The same turns and mirrors carry the whole set onto itself and the rows of a family onto each other. Which other rows belong to the same family as each row named below? List them in the order they appear above.
These 32 rows form 4 families of 8 rows each.
j_274: [-45 -12  -3  -1  10  19 -25   1 -19  59   5 -27  48 -42  36 -17]
j_485: [-11  42  -6  19  46  14  12 -17 -26  17   3  45  29  14 -12  24]
j_71: [-22  41   2 -35   8  38 -23  15  15  22  28 -18 -34  13  24  62]
j_665: [  9 -29 -39  32  14 -20 -24   8 -28   4  20 -13  -9 -14 -31  41]
j_231: [ 22  26   5  10  20  15  25 -22 -21 -11  27  49  44  17  15  24]
j_101: [ 30  20  -3 -36 -24  58 -10   2 -15  12  47 -49 -41 -15  22  14]
j_519: [-67 -20  -4  -5   8   8   7 -11 -50  53   6  14  -4 -11 -19 -11]
j_225: [ 52   2 -49 -17   3 -10 -44  13  -7  -5  34 -24  10   3 -32  18]
j_551: [-13  32 -10 -40   8  28 -16  53  20  -5  14   1 -46  -5  17  39]
j_918: [-76 -26  13 -19   6  21   3   1  -1  35  15  17   2 -11  10 -42]
j_664: [-61 -32   6 -48 -19  11  14  -5 -36  39  20  16   6 -17  16 -11]
j_934: [ 33  -6 -32 -40   3  -2 -43 -19  18 -21  36 -38  28 -38   3  13]
j_905: [ 15  25  -3 -20  23  31 -11  15  13  -6  37 -16 -63  -7   9  47]
j_983: [  2  54  33  12   7  45 -19 -33   2  25  49  17  25  20 -24 -13]
j_297: [ 24  15 -11 -10 -25  44 -14  44  -4  29  21 -49 -38  19  21  12]
j_984: [ -3   9  10   7  46  14  24 -44  -5  -7  28  46  29  -4   1 -18]
j_541: [ 20  -9 -33 -28  -4 -20 -55  17  36  -9  20 -29  24   3 -21   6]
j_339: [-17 -11  -4 -25   5  38   6 -28 -29  35  12 -28  44 -40  53 -31]
j_454: [  2  57   2  -9  28  49   3 -25 -23  47  20  19  33  33  -4 -29]
j_374: [ 15  19 -37 -47 -13  26 -29  43 -26  37  20 -44 -37  -6   4  18]
j_323: [-27 -11 -10 -20   5  17   6  15 -18  44 -16  -7  55 -11  45 -39]
j_201: [ 27  -4 -21 -27  -8 -28 -45   9   1 -18  37   1  40 -36 -30  12]
j_303: [ 11  39  18 -30   7  44   0 -57  -1   3  48  10  33   4  -5 -29]
j_624: [  1 -53 -20  26  -3 -15 -34 -16   4   0  44 -30   7  -4  -9  31]
j_740: [-30 -16 -22 -11  18  14 -10 -22 -33  61   6  -9  53  -8   6 -50]
j_874: [ 17 -50 -24  24  -6 -13 -21  24   4 -22  37 -10 -18 -13 -14   9]
j_660: [ 17  28   5 -25 -30  46  -4  48 -41  29  32 -21 -34 -19  19  21]
j_260: [-27  37 -17 -34  14  15 -20  29 -14  26  11  -3 -49  -2 -19  58]
j_753: [  3 -44 -28  -6  21 -16 -30   4  14 -11  32 -33 -27 -39  -1  25]
j_419: [-51 -11  15 -27  27  33  33 -15 -27  37   9  18  -6 -29  34 -27]
j_649: [  9  33  20 -11  -5  34  11 -18  -1  15  29  29  28  43 -19 -44]
j_467: [ -2  27   9  37  42  32  15  -7   8  -2  14  40  34  17  23 -10]

The rest of the family of j_541: j_551, j_918, j_297, j_323, j_874, j_649, j_467
The rest of the family of j_374: j_225, j_905, j_984, j_454, j_740, j_753, j_419
The rest of the family of j_101: j_485, j_665, j_519, j_934, j_339, j_303, j_260

